In the rows, 128 means zero.
D: a few groups of rows, each row roughly a mix of its group's hidden directions
D (92 x 10)
[[153 159 114 125 178  99 142 139 146 124]
 [137 117  71 126  86 137 141 144 128 120]
 [153 121  86 153 149  87 134 131 105 119]
 [117 119 134  76 111 125 105 165 144 149]
 [132 127 142 137  83 158 157 141 158 101]
 [164 139 129 169 137 142  87 136 152 118]
 [111 106 177 131 118 161  98 121 107 123]
 [145 133 110 150 180  89 129 113 139 137]
 [146 113 110  86 108 103 141  94 101 139]
 [126 123 169 163 148 159 100 118 102 125]
 [136 130 141 102 116  99 144 146 180 154]
 [127 161 143 148 178 106 147 115 127 152]
 [126 130 140 167 166 140 143 152 142  89]
 [130 117  70 126  87 115 144 131 144 127]
 [141 119 113 167  95 135 161 127 120  89]
 [154  94  90 104 109 113 139 159 109 129]
 [152 153 145 134 173 155 132 154 100 120]
 [151 112 114 138 183 102 150 118 121 149]
 [110 101 131  85  76 130 123 131 137 123]
 [153 126 107 165 146  85 156 117 144 121]
 [114  82 120 157 129 125 149 167 111 109]
 [124 108 124 165  81 114 155 111 126 104]
 [120 151 148 133 167 122 134  84 115  94]
 [168 143 117 122 169 135 120 160 128  95]
 [ 97 179 132 116 144 114 140  90 133 135]
 [145 132 132 167 115 126 172 115 163 107]
 [150 144  68 150 133 110 150 134 140 127]
 [130 120 105  91 149  94 100 159 126 151]
 [108 115 131 170 140 109 123  76 113 129]
 [133 135 131  79 145 131 109 165 157 149]
 [137 145 113 167 165 125 155 143 163 114]
 [112 192 129 140 139 111 131 100 121 116]
 [155  96 110 114 131 129 176 161 138 130]
 [105 119 135 140 101 109 126  92  80 144]
 [122 113 112 168 158  92 120  91 123 126]
 [133 127 126 103  99 127 136 112 103  70]
 [112 131 144  82 104 113 114 135 106 169]
 [101 141 136 110 100 110 128 115  72 118]
 [134 109  92 106  79 147 133 153 124 112]
 [167  97  94 158 144 105 127 145 130 117]
 [141 152 118 127 172  84 139 121 158 132]
 [166 106 110 168 115 105 117 103 152 129]
 [126 139 148 115 129 121 142  70 114  92]
 [126 112 112  96 123  76 111 149 125 157]
 [130 108 145 130 133 136 186 130 157 158]
 [139 159 127 132 168 168 122 121  91 124]
 [111 120 106 111  76 150 155 139 109 144]
 [129 144 147 174 150 123 113  88 154 129]
 [129 162 144 105 162 146 114 118  98 162]
 [108 127 146 112  77 124 130 115  89 150]
 [147 149  85 109 141  95 156 142 152 128]
 [180 118 115 129 143 143 140 149 170 136]
 [110  95 147 114 108 145  77 115 121 145]
 [ 81 144 133  97 140 121 147  93 138 151]
 [110 140 129  82  96 130 113 120 112 169]
 [ 60 110 134 134 145 125 135 113 136 139]
 [139 133 121 131 162 113 128 112  98  72]
 [175 105 123 157 118 138 106 163 126 110]
 [124 124 128 103 150 119 149 122 123 192]
 [110 156 122 145 141 103 166 107 128 170]
 [ 77  92 124 137 135 119 162 145 116 122]
 [173 173 117 102 134 122 152 119 143 134]
 [117 147 162 101  91 170 136 131 119 138]
 [130 124 159 159 166 112  94 101 143 120]
 [151 112  90 117 141 108 117 156  92 102]
 [133 134 140 134 158 109 142  75 136 163]
 [141 128 120 140 187 110 139 118 106  97]
 [150 117 112 140 136 117 129 131 111  62]
 [108 149 152 117 176 137 154 117 109  99]
 [ 93 139 115 144 153 109 181 133 127 116]
 [ 98 113 135 148 112  97 120  83 151 148]
 [ 84 147 137 132 154 131 116  94 161 147]
 [117 157 170 111 161 130 152 132 108 155]
 [ 94 128 149 122 116 135  75  97 120 141]
 [121  94  99 157 151 125 104 130 147  90]
 [111 150 155 158 161 134 123 108 154 163]
 [110 100 139 171 101 150 103 101 115 132]
 [ 61 135 135 145 148 120 128 106 134 130]
 [128 120 127 166 156 142 133 178 153 138]
 [139 116  97 132  90 118 138 152  86 104]
 [132 159 166 112  97 161 159 124 134 142]
 [149 148 143 125 159 164 135 162  94 121]
 [154 114 120 155 179 108 151 113 126 108]
 [135 164 135 100 156 131 167 155 109 144]
 [148 135 138 133 108 117 169 140 182 127]
 [137 130 123 129 153 104 119  92 127 183]
 [135 114 147 122 117 125 175  87 150 153]
 [ 69 154 130 132 148 114 147 102 127 128]
 [175 143 137 118  98 135  86 124 108 123]
 [ 70 131 142 136 118 115 113 111  91 121]
 [133 116 130 114 139 133 167 140 110  71]
 [128 159 146 114 174 165 109 119 116 144]]
the two rows of each list that fit no group, in list order (the others fit one group, some only roughly)
- Z281: [101 132 125 165 126 101 138  87 138 161]
- Z810: [147 132 113  91 100 118 134 181 119 130]
- Z646: [154 157 145 125 133 157 156 147 172 119]
- Z802: [138 101 100 118 132 125 138 180 126 164]
- Z38: [ 63 114 136 159 137 122 119 124 116 118]
- Z529: [142 115 129 183 130 134 127 144 162  96]
- Z336: [132 149 118 104 179  94 152 146 121 133]
- Z531: [169 175 114 143 148 125 145 132 156 124]
- Z436: [164 148 124 156 175 147 123 147 115 116]
- Z987: [148 124 130 143 106 127 132 109 126  63]
- Z493: [158 137 142 131 178 129 103 149 137  96]
- Z135: [154 112 132 133  94 124 110 151  81 104]
- Z210: [120 102 127 153 146 130  78 131 163 110]
  Z336, Z210
- Z704: [128 147 179  99 163 139 132 145 109 130]
- Z181: [124 115 107 151 169 156  99 128 128  91]
- Z344: [153 124 112 178 138 129 133 164 127  97]
- Z360: [117 151 130  83 107 113 152  98  97 138]
- Z76: [106 135 154 132 151 149 157 133 152 175]
- Z730: [ 97 159 148  98 151 136 123 118 113 168]
- Z540: [113 119 132  94 126 113 108  82  90 138]
- Z421: [115 109 110  98 157 124  86 161 147 133]
- Z521: [119 127 134 144 175 123 148 126 147 178]
- Z955: [118 123 126 166 101 122 107 114 174 102]
- Z250: [145 159 126 135 151 125 137 111  70 144]
- Z703: [154 134 136 141  94 124 100 137  81 104]
- Z316: [112 124 124 166 165 137 122 131 179 132]
- Z527: [123 154 124 170 162 113 153 108 120 158]
- Z19: [140 126 141  72  99 134 117 107 113 155]
  Z540, Z955
- Z502: [121 145 142 114  92 125  87 100  92 128]
- Z151: [127 100 115 143 160 138 154 148 176 137]
- Z648: [168 149 118 126 143  86 161 143 123 147]
- Z146: [132 121 111 164 136 114 163 165 111  96]
- Z918: [126 115 136 143  89 147 153 151 175 140]
- Z31: [156 120 143 164 162 108 101 115 158 138]
- Z119: [ 94 121 154  98 118 167  93 123 139 133]
- Z799: [ 98 102 126 157  86 130 121  93 127 146]
- Z778: [106  89 142 156 127 146  79 133 138 131]
- Z593: [128 135 129 102  69 138 109 123 118  95]
- Z99: [109 111 163  99 113 155  82 128 122 131]
- Z272: [136 116 135 146 173 118 161 118 144 169]
- Z808: [119  89 121 172 148 134 131 162 148 113]
- Z780: [ 94 121 157 121 146 119 100  91 139 161]
- Z689: [139 134 123  72 141  92 131 141 156 116]
  Z31, Z99
- Z184: [127 129 108  74 112 116 137 125  83 119]
- Z995: [113 112 112 170  90 148 139 112 104 150]
- Z984: [148 145 135 127 139 107 187 136 102 145]
- Z140: [105 168 119 119 131 104 166 108  99 112]
- Z921: [102  91 129 155  86 140 125 115 129  97]
- Z5: [120 136 131 191 143 129 125  97 117 150]
- Z412: [149 165 130  87 107 115 150 111  98 125]
- Z974: [144 172 116 102 136 110 175 116 133 129]
- Z345: [ 85 107 154 121 117 152  99 117 159 117]
- Z982: [ 88 145 122 116  80 135 107 118 130 158]
- Z221: [125 136 141 116  77 140 112 102 117  88]
  Z984, Z982
- Z836: [157 150 130 147 143 143 104 156 130  80]
- Z816: [152 126 154  99 152 146 101 158 124  93]
- Z876: [133 125  93 100 132 121 104 171  95 143]
- Z331: [133 117 126 141 115 147 151 160 108  73]
- Z988: [155 129  95 105 121 154 133 168 112  99]
- Z500: [115  96 152 145 120 117  85  95 150 115]
- Z835: [144 151 138 116 141 142 102 101 177 153]
- Z324: [130 108  97 103 145 105 106 164 162 120]
- Z466: [108 134 126  82  93 145 124 159 103 116]
- Z520: [156 122 104 107 112 160 125 166 113  95]
- Z49: [145 116 118  82 110 118 173 138 103 131]
- Z939: [151 126  99 161 114 165 135 151  94 119]
- Z604: [151 125 120 112 156  99 132 152 179 139]
- Z172: [127 113  99 153 166 143  95 128 119  92]
  Z836, Z331
- Z423: [ 76 115 141  97 140 146  95 144 128 134]
- Z37: [132 134 148 161 103 136 127  93 157  89]
- Z425: [139 114 111 129 153 127 119 158 186 111]
- Z983: [112 131 158 104  74 131 146 124 125 157]
- Z571: [123 148 154 141 117 126 118  65 141 116]
- Z503: [151 144 110 159 116 132 159 121  86  99]
- Z174: [128 106 127 100 114 144 174 166 118 106]
- Z957: [146 163 139 128 158 124 139 103  93 164]
- Z288: [146 116  89 122 113 116  92 163 103 111]
- Z794: [128 112 127 106 126  88 125 149 180 147]
- Z744: [148 140  95 140 155 101 163 146 113  99]
- Z603: [117 158 119 104 128 120 179 135 112 163]
- Z576: [158  90 122 135 101 128 125 165  96 112]
  Z423, Z744
- Z205: [ 86 102 151 110 101 149  95 124 144 127]
- Z675: [140 140 128 124 147  92 109 151 179 148]
- Z196: [107 130 145  97 138 138 162 135 135 180]
- Z120: [171 154 105 134 142 105 162 137 102 137]
- Z202: [116 130 123 115 103 110 144 148 164 179]
- Z573: [122 147 171 105 109 112 146 114 136 171]
- Z981: [101 136 141 112 168 137 164 155 119 155]
- Z237: [ 70 117 144 148 122 127  94 114 111 124]
- Z143: [146 126 133 151  99 120 103 145  79 100]
- Z824: [115 149 143 105  95 133 112  93 111  89]
- Z126: [112 125 138  99 126  80 126 108 170 137]
  Z675, Z202
- Z656: [113 107 122 160 164 142 132 138 177 136]
- Z866: [167 144 118  78 117 121 162 124 123 134]
- Z351: [133 117 110 124 158 128 184 146 159 136]
- Z431: [128 146 106 162 146 107 169 151 128  98]
- Z227: [122 158 150 142 149 123 108  82 127  94]
- Z321: [110 153 162 140 126 136 116  73 137 114]
- Z579: [114 121  91 131  81 138 111 114 136 164]
- Z743: [105  97 104 109 138 123  78 149 113 121]
- Z898: [163 147 150 147 152 129  83 144 131 103]
- Z388: [152 138 111 171 125 109 166 107 103 114]
  Z579, Z898
- Z211: [100 127 101 112  96 144 172 110 108 141]
- Z446: [ 84 109 130 132 112 113 145 138  80 111]
- Z144: [182 157 119 156 141 134 118 140 153 116]
- Z23: [ 99 114 108 117  74 117 148 112 135 150]
- Z149: [154 127 157 143 167 152 100 143 117  99]
- Z473: [ 91  96 152 127 101 127 118 112  90 147]
- Z16: [131 100  90 126 158 125  96 159 121 103]
- Z650: [151 134 132 156 111 136  68 128 114 112]
- Z155: [150 132 114 102 136 105 135 165 176 141]
- Z352: [150 127 117 117 162  96 129 155 173 140]
  Z211, Z473
- Z424: [125 112 163  71 117 138 111 145 130 112]
- Z853: [131 130 177 124 174 120  98 122 136 117]
- Z591: [116 133 134 125 186 138 148 164 110 114]
- Z94: [ 83  88 141  94 123 136 133 116 127 153]
- Z292: [133 114 127 130  66 106 160 137 131 113]
- Z430: [129  81 137 133 118 156  84 134 147 144]
- Z643: [130 166 134 166 125 120  91 115 110  97]
- Z470: [121 148 101 174 132 128 159 115 109 160]
- Z127: [108 127 120  84 106  89 147 118 157 141]
- Z823: [162 136 138  88 109 144  95 106 139 154]
- Z150: [145 134 174 134 150 145 104 128  97 160]
- Z697: [123 111 159 135 147 147 139 111 133 186]
- Z92: [122 154 123 175 152 130 147 103 109 159]
- Z435: [ 84  96 139 104 105 125 120 120  92 142]
- Z75: [140 127 135 172 145 172 118 135  92 124]
  Z150, Z697
- Z644: [124 136 154 174 127 140 128 103 163  97]
- Z940: [105 167 115 147 140 102 161 125 101 103]
- Z367: [128 161 176 108 113 159 116 111 114 113]
- Z103: [ 94 151 144 118 117 161  96 163 129 145]
- Z854: [121 122 121 111 130 147 141 181 108  88]
- Z627: [156 129 143  99  77 124 112 145 102 117]
- Z832: [ 99 147 147 116 118 136 168 124 102 169]
- Z255: [132 131 113 126 125 107 184 151  97 105]
- Z541: [122  78 137 120 101 128 114 151  88 118]
- Z349: [131 103 132 146 135 103  86 103 162 103]
- Z645: [125 110 112 114 133 141 150 189 110 111]
- Z894: [123 121 109  80 125 125 101 174 116 135]
- Z621: [137 122 129 165 127 180 116 143  92 122]
  Z367, Z627
